A single turn carries every row of the set below to another of its rows. Some are shown first; where does it send the rows asked next?
K632: [-20  -8 -17  36 -35  27  11  14  -5 -41   1 -46 -24 -28]
K866: [ 12  -4 -12  18  12  28  22 -32  31 -28 -13   8  23 -20]
K920: [-25 -22 -42  34  -3   5  16 -13 -11   8  -2   5 -17   9]
K130: [-24 -10   4  73   6   8  34  25  -3 -16  38 -25   5 -30]
K986: [ -3 -20  15   4 -12   8  14 -23   7 -33  21 -17  49 -18]
K657: [ -7 -17  11 -25 -14  16  22  -6  13 -22  12 -21   2 -14]
K746: [-11  -5 -32  59 -22  14   8  -4  13 -63   9   4   9 -29]
K477: [ -6 -30   1  20  13  40  27  14 -10   1  -2   1  37 -26]
K500: [-11 -19 -12  31  -4  20  41 -31 -23  11   5 -32  16 -40]
K857: [ 20 -14 -20  32  -8  11  22   5  -4  32  11  15  21 -21]
K265: [-33  -8  13  51  -1  31  18  -4  -3 -45  10 -30 -23 -16]
K874: [ 12 -17   9  29  17  36 -10 -35 -13  -1  -4   1  13 -17]
K180: [  1   1 -11  58 -30  -1  54   5  18 -41  32 -16   4 -35]
K855: [ -9 -26  -6  71   5  22   4  16 -18 -35  19 -28  19 -46]
K720: [ -3 -20 -13  16  -2  -6   9  19  20  16   6 -29   2  16]
K251: [ 11 -23 -14  33  -1 -13  21 -64   4 -30  15   0   4 -28]
K516: [ 43 -30   0  12   7 -14  35  11  25  -5   7 -22   8 -22]
K727: [-18 -54   0  10 -12 -13  20 -10 -23 -40  17 -33  -1  -4]
K974: [ -1 -22 -24  47 -17   3  -9  11 -19 -24  34  10 -32 -39]
K417: [  7   6 -26  66 -15 -13  21   7  21 -18  30 -34  -6 -50]
K641: [  3 -32 -11  15  19  -4  -1  14  15   3  12  23  -3  -1]
K363: [ 36 -31  -8   7 -27  -2  22  -3  15 -39 -13 -17  10   4]
K830: [ 12 -41 -32  50  -1 -26  44   3   9 -15  -5 -21  20  -4]
K631: [  8  -8 -18  70 -17  19  35  -6  -4 -43  13  29  -9 -29]
K394: [  5 -18  -6  55 -10  11  16   8  -3 -37  12  -2 -53 -12]

K727 -> K500
K857 -> K363
K974 -> K632
And these:
K641 -> K657
K265 -> K130

